In the data rows, zero lies at 4.5, halfway between 4 and 5.
Here is a table of points, one per row:
[2 5 8 4 5 7 4 4 4 3 4 6 4 1 7 4 6 7 2 4 8 5 6 6 5 3 3 5 4 2 5 6 1 4 3 4 3
 5 7 8 4 7 4 4 5 5 6 8]
[4 6 5 0 8 3 6 3 3 3 2 6 5 4 3 1 3 5 3 6 4 6 4 2 5 6 5 5 2 6 4 4 5 3 6 4 1
 4 5 3 3 6 3 6 3 3 6 2]
[5 2 4 6 5 3 2 7 6 4 5 5 4 1 5 6 6 6 6 4 4 5 0 2 6 4 3 5 3 4 7 6 4 5 3 5 5
 8 6 3 6 3 5 5 5 3 3 2]
[5 4 5 6 3 6 3 0 4 3 2 3 5 4 2 5 3 4 5 1 5 4 6 4 4 5 4 3 6 5 5 6 4 3 3 3 9
 4 6 3 5 7 6 4 3 4 8 1]
[5 3 6 5 6 3 1 6 1 2 4 6 3 4 4 4 5 2 4 7 3 5 4 4 5 4 3 5 4 6 7 4 2 1 5 4 5
 0 4 4 5 4 4 7 5 5 3 4]
[6 2 8 5 4 2 2 3 7 6 7 4 3 5 5 4 5 3 6 5 4 7 4 5 4 7 6 1 3 3 5 2 5 5 3 7 5
 3 7 3 2 8 4 4 2 3 7 4]
[1 4 6 7 5 1 3 5 6 6 2 5 3 6 2 6 4 4 2 7 5 1 5 4 4 6 5 3 2 1 4 5 3 7 4 1 4
 6 5 3 4 3 4 6 5 4 4 4]
[3 4 6 4 1 5 6 6 3 7 5 4 6 9 5 7 5 3 1 6 1 5 6 1 4 5 7 6 2 4 7 4 6 4 4 5 4
 8 4 6 4 8 7 4 5 6 5 3]
[7 4 4 7 2 6 3 5 3 4 2 4 2 7 5 3 3 5 4 4 6 4 3 3 4 7 3 6 6 3 2 2 5 4 4 5 3
 5 3 2 7 5 4 5 3 3 3 5]
[5 5 2 6 4 3 5 6 4 8 5 6 4 5 6 0 4 5 5 6 6 3 5 3 8 1 4 5 5 3 3 4 5 6 7 2 7
 5 4 3 3 5 6 7 5 3 4 3]
[5 3 7 6 4 4 5 6 6 3 4 7 7 5 6 1 3 4 3 3 1 4 6 6 3 4 7 4 6 7 6 4 3 7 7 7 4
 4 4 5 5 4 6 1 3 3 5 5]
[6 4 4 0 4 1 5 7 3 7 7 6 6 8 5 7 3 5 1 3 5 4 2 5 1 3 3 7 7 3 4 5 3 3 4 5 7
 3 0 4 5 7 3 4 8 3 8 7]
[3 6 6 5 6 0 5 5 3 5 4 4 4 4 7 5 6 3 6 6 2 7 8 5 7 4 3 6 5 5 2 8 5 7 4 6 5
 6 3 2 4 5 4 2 5 2 4 5]
[5 6 3 4 6 5 5 6 0 4 5 5 3 3 2 3 5 1 7 4 2 5 3 4 4 3 6 4 4 7 4 5 4 5 1 1 3
 3 5 8 3 6 3 4 5 2 3 4]
[5 3 5 3 5 5 8 5 4 2 4 4 4 3 5 6 7 3 6 7 6 6 8 4 6 5 5 4 9 3 7 3 7 6 4 3 4
 2 3 3 9 5 4 5 6 4 7 5]
[4 3 3 5 5 4 6 5 5 6 3 8 5 4 4 2 4 6 6 6 5 2 3 5 3 4 3 3 5 4 2 8 6 6 7 7 6
 3 7 6 7 7 6 5 2 5 3 6]
[4 6 4 6 4 5 7 7 3 7 3 5 5 3 5 6 6 6 8 5 6 4 3 2 6 5 6 5 6 6 4 8 4 2 3 6 3
 6 5 4 2 2 3 4 3 7 8 4]
[2 5 5 6 1 7 3 3 6 3 5 3 4 8 5 2 6 5 3 4 5 6 2 5 5 2 6 4 5 6 4 6 5 5 7 4 3
 5 5 2 6 5 2 7 6 7 4 5]
[5 6 4 5 5 5 4 2 7 4 6 1 4 6 3 5 5 7 6 7 1 3 6 5 7 7 4 7 6 6 3 7 4 6 4 4 3
 3 3 3 5 6 6 4 5 1 6 7]
[3 7 4 5 6 7 7 4 5 6 5 4 7 2 3 8 4 3 6 3 2 7 3 5 3 2 3 3 5 4 5 4 7 9 5 3 5
 5 4 3 6 4 3 5 4 6 5 6]
[1 4 6 5 5 6 2 7 6 5 9 6 7 5 4 2 5 6 5 7 6 8 6 4 4 5 3 4 5 7 4 3 5 2 3 1 8
 5 3 5 5 2 5 3 3 6 5 4]
[4 4 5 5 7 6 6 3 1 7 5 5 5 5 5 7 4 9 5 3 4 4 3 5 7 5 9 4 6 3 7 3 4 3 7 7 5
 3 5 2 4 5 6 3 4 5 3 5]
[7 5 4 6 5 5 7 4 7 5 6 3 5 4 5 2 7 2 5 4 4 0 3 5 4 5 5 4 9 6 4 5 1 5 8 4 4
 5 6 5 3 4 4 4 5 6 7 2]
[7 7 4 4 8 6 4 6 6 3 6 3 5 6 4 6 1 2 4 4 4 3 5 4 6 3 4 3 4 2 4 6 6 1 4 5 4
 7 6 3 2 5 6 5 5 5 4 5]
[7 6 5 4 4 6 6 6 4 4 5 7 5 7 5 5 2 7 5 6 4 5 5 5 5 3 3 2 4 5 4 4 3 7 3 5 6
 5 4 4 3 4 8 6 1 4 4 3]
[5 5 6 5 3 5 4 4 6 6 4 7 0 4 9 3 2 3 3 4 4 4 2 7 3 3 7 4 4 7 4 5 6 3 3 5 3
 5 4 2 6 4 2 3 3 5 4 5]
[5 1 1 7 5 6 5 5 3 1 6 3 5 6 5 4 6 4 5 3 4 6 2 6 4 7 4 5 6 4 1 6 2 5 4 2 3
 5 3 5 5 6 2 6 3 5 5 4]
[3 5 6 1 6 6 4 2 5 4 3 3 3 7 8 5 4 3 3 8 5 3 3 2 6 2 3 7 7 5 1 2 5 5 3 6 7
 4 7 7 5 0 3 4 3 4 4 2]
[4 6 4 3 7 3 3 3 4 5 3 5 1 4 4 4 5 5 7 4 4 5 5 5 2 4 2 7 2 6 3 1 4 5 5 7 2
 5 5 4 5 4 8 7 7 7 6 7]
[3 7 4 4 4 5 5 7 4 3 6 4 4 6 7 5 5 5 6 2 4 6 7 6 2 9 4 7 4 5 4 4 4 5 4 5 7
 6 5 4 6 6 4 5 3 3 1 4]
[4 4 5 4 4 4 5 5 7 5 4 5 7 4 4 3 1 5 5 4 5 7 3 6 8 5 5 2 6 6 2 2 4 3 3 2 4
 5 7 7 6 5 7 6 8 4 3 7]
[5 3 4 3 4 6 5 3 5 5 3 5 7 0 5 5 2 1 3 4 3 2 7 3 6 5 4 2 3 5 4 2 2 5 4 6 7
 5 2 2 7 4 2 4 4 5 4 8]
[3 7 5 6 2 2 4 6 5 4 3 2 6 2 3 4 6 3 2 1 8 6 5 4 3 4 5 5 5 6 4 5 8 7 3 6 6
 1 7 2 4 6 5 6 3 6 6 3]
[5 2 5 5 6 2 6 5 5 5 5 2 4 5 2 5 5 6 6 3 8 4 6 1 3 3 6 4 4 3 6 4 3 4 4 5 2
 7 5 4 8 3 4 4 4 3 2 4]
[5 6 5 7 6 5 6 5 4 4 4 3 3 3 2 2 3 9 4 4 0 4 6 4 3 2 3 4 3 4 7 2 6 3 2 6 4
 3 4 7 6 5 1 8 7 4 4 4]
[3 6 4 7 4 2 5 2 4 3 9 8 4 5 5 5 3 4 5 2 6 3 4 3 6 6 1 4 3 2 5 5 8 5 4 4 3
 2 5 5 5 3 4 1 7 6 4 3]
[2 4 3 4 1 7 5 4 4 6 5 3 7 1 6 1 4 6 3 5 4 6 5 5 2 4 2 5 5 2 7 5 2 2 4 4 2
 3 6 2 4 3 5 2 3 3 3 3]
[7 7 5 6 3 8 7 3 6 3 6 3 6 0 3 5 4 1 3 7 6 5 4 0 5 5 5 5 2 5 3 4 0 5 5 7 7
 4 4 5 4 4 3 3 5 4 3 8]
[5 6 4 2 4 4 7 5 5 9 4 2 4 7 4 7 7 4 2 4 6 4 1 6 4 5 2 3 3 4 6 6 4 3 4 4 6
 2 0 8 5 7 6 4 6 6 4 2]
[5 6 6 5 6 4 6 2 6 4 6 7 4 5 3 5 7 5 5 6 5 4 5 6 5 3 5 8 2 6 4 2 4 1 8 4 3
 7 3 4 4 6 4 5 4 2 5 3]
[6 3 6 5 3 3 7 3 3 4 6 3 3 6 3 5 5 4 4 5 4 3 4 8 4 7 2 3 5 5 5 2 4 5 5 5 7
 7 8 6 5 3 4 5 1 5 6 7]
[6 5 8 3 2 3 3 4 3 6 5 1 6 2 7 4 0 6 6 6 5 4 5 6 6 4 4 5 4 4 3 5 5 5 7 1 3
 5 5 6 4 6 5 5 4 6 2 3]
[5 6 5 3 2 4 3 2 5 3 4 6 3 4 3 7 7 6 3 6 3 4 6 6 0 6 6 0 6 3 2 6 4 5 5 4 4
 5 5 6 4 1 5 6 7 2 4 4]
[7 3 2 3 5 7 4 7 5 3 6 3 3 5 3 6 4 6 2 2 4 4 6 4 6 2 3 0 2 6 5 5 7 4 6 3 3
 5 5 4 2 5 4 2 3 5 4 6]
[4 8 2 3 3 5 0 6 4 5 3 7 5 6 0 5 7 3 7 6 4 3 6 4 7 4 5 6 7 6 9 2 1 6 2 5 3
 3 5 7 3 6 1 4 3 6 2 6]
[8 4 3 4 6 3 3 4 3 5 3 3 6 4 8 3 6 6 6 2 5 5 3 3 4 6 6 5 3 4 8 6 5 5 4 3 6
 6 5 6 5 1 4 5 4 4 5 6]
[4 2 3 5 5 5 6 3 8 6 3 7 2 4 5 5 4 5 4 3 4 7 7 3 5 8 3 7 7 4 6 7 5 5 6 3 5
 2 1 4 1 5 3 7 2 5 3 5]
[6 3 3 4 7 2 3 3 6 4 5 6 4 4 1 4 4 5 1 6 5 7 6 6 5 4 9 6 4 3 4 8 2 5 3 5 5
 7 5 4 6 1 5 4 4 7 4 4]
[3 3 4 3 3 7 3 8 6 1 3 4 4 4 3 5 2 4 8 5 6 5 5 8 4 3 5 5 4 4 5 6 5 3 7 8 5
 5 3 6 4 5 5 2 7 4 6 3]
[7 2 4 4 4 5 7 5 5 3 1 7 6 6 4 5 6 5 5 6 5 6 6 7 2 4 2 8 1 5 4 3 7 4 3 3 6
 5 6 3 2 4 4 2 6 6 3 3]
[3 4 4 6 6 6 3 5 2 6 3 3 6 4 5 4 5 4 2 7 5 4 2 3 3 6 5 4 7 4 6 4 7 5 4 8 5
 7 2 6 3 6 7 2 8 7 4 5]
[4 5 0 7 6 4 5 4 7 5 2 4 3 5 8 6 3 4 3 6 6 5 4 4 2 1 5 3 4 5 3 2 5 3 4 5 4
 4 6 7 7 5 3 3 2 5 6 3]
[4 2 3 6 5 6 4 2 1 7 6 4 8 6 7 6 5 4 2 4 6 2 5 7 7 6 6 3 4 8 6 5 7 5 3 7 3
 5 3 5 3 2 4 9 7 4 5 5]
[5 5 5 3 5 9 3 6 5 6 4 4 5 5 3 5 7 4 5 1 4 3 5 6 5 4 5 7 2 5 1 4 5 6 8 4 3
 3 5 5 4 2 5 3 7 5 6 3]
[5 6 4 4 4 2 4 3 5 2 5 6 7 5 6 5 5 2 6 1 3 2 6 6 6 3 5 4 5 0 4 4 7 1 4 5 3
 4 3 5 5 3 7 5 4 6 5 7]
[1 3 5 3 3 2 4 5 4 2 5 4 4 3 6 6 5 6 8 3 6 3 2 3 5 5 9 5 3 6 6 4 6 5 4 4 5
 3 3 5 2 4 7 5 3 4 5 7]
These points spread out most along one direction. For each point below, how far along it does it lie, from 0 to 99? 50 is the average, and the first point above lies past it. One standard deviation of the points above along it is 16.
[5 5 6 5 3 5 4 4 6 6 4 7 0 4 9 3 2 3 3 4 4 4 2 7 3 3 7 4 4 7 4 5 6 3 3 5 3
 5 4 2 6 4 2 3 3 5 4 5] 58
[7 3 2 3 5 7 4 7 5 3 6 3 3 5 3 6 4 6 2 2 4 4 6 4 6 2 3 0 2 6 5 5 7 4 6 3 3
 5 5 4 2 5 4 2 3 5 4 6] 46
[1 3 5 3 3 2 4 5 4 2 5 4 4 3 6 6 5 6 8 3 6 3 2 3 5 5 9 5 3 6 6 4 6 5 4 4 5
 3 3 5 2 4 7 5 3 4 5 7] 41
[2 5 5 6 1 7 3 3 6 3 5 3 4 8 5 2 6 5 3 4 5 6 2 5 5 2 6 4 5 6 4 6 5 5 7 4 3
 5 5 2 6 5 2 7 6 7 4 5] 52
[4 2 3 6 5 6 4 2 1 7 6 4 8 6 7 6 5 4 2 4 6 2 5 7 7 6 6 3 4 8 6 5 7 5 3 7 3
 5 3 5 3 2 4 9 7 4 5 5] 16
[5 6 4 2 4 4 7 5 5 9 4 2 4 7 4 7 7 4 2 4 6 4 1 6 4 5 2 3 3 4 6 6 4 3 4 4 6
 2 0 8 5 7 6 4 6 6 4 2] 0
[5 6 4 5 5 5 4 2 7 4 6 1 4 6 3 5 5 7 6 7 1 3 6 5 7 7 4 7 6 6 3 7 4 6 4 4 3
 3 3 3 5 6 6 4 5 1 6 7] 54
[3 6 6 5 6 0 5 5 3 5 4 4 4 4 7 5 6 3 6 6 2 7 8 5 7 4 3 6 5 5 2 8 5 7 4 6 5
 6 3 2 4 5 4 2 5 2 4 5] 54
[7 6 5 4 4 6 6 6 4 4 5 7 5 7 5 5 2 7 5 6 4 5 5 5 5 3 3 2 4 5 4 4 3 7 3 5 6
 5 4 4 3 4 8 6 1 4 4 3] 53
[4 2 3 5 5 5 6 3 8 6 3 7 2 4 5 5 4 5 4 3 4 7 7 3 5 8 3 7 7 4 6 7 5 5 6 3 5
 2 1 4 1 5 3 7 2 5 3 5] 53
[7 7 5 6 3 8 7 3 6 3 6 3 6 0 3 5 4 1 3 7 6 5 4 0 5 5 5 5 2 5 3 4 0 5 5 7 7
 4 4 5 4 4 3 3 5 4 3 8] 77
[3 7 4 4 4 5 5 7 4 3 6 4 4 6 7 5 5 5 6 2 4 6 7 6 2 9 4 7 4 5 4 4 4 5 4 5 7
 6 5 4 6 6 4 5 3 3 1 4] 53
[2 5 8 4 5 7 4 4 4 3 4 6 4 1 7 4 6 7 2 4 8 5 6 6 5 3 3 5 4 2 5 6 1 4 3 4 3
 5 7 8 4 7 4 4 5 5 6 8] 62
[5 6 3 4 6 5 5 6 0 4 5 5 3 3 2 3 5 1 7 4 2 5 3 4 4 3 6 4 4 7 4 5 4 5 1 1 3
 3 5 8 3 6 3 4 5 2 3 4] 62
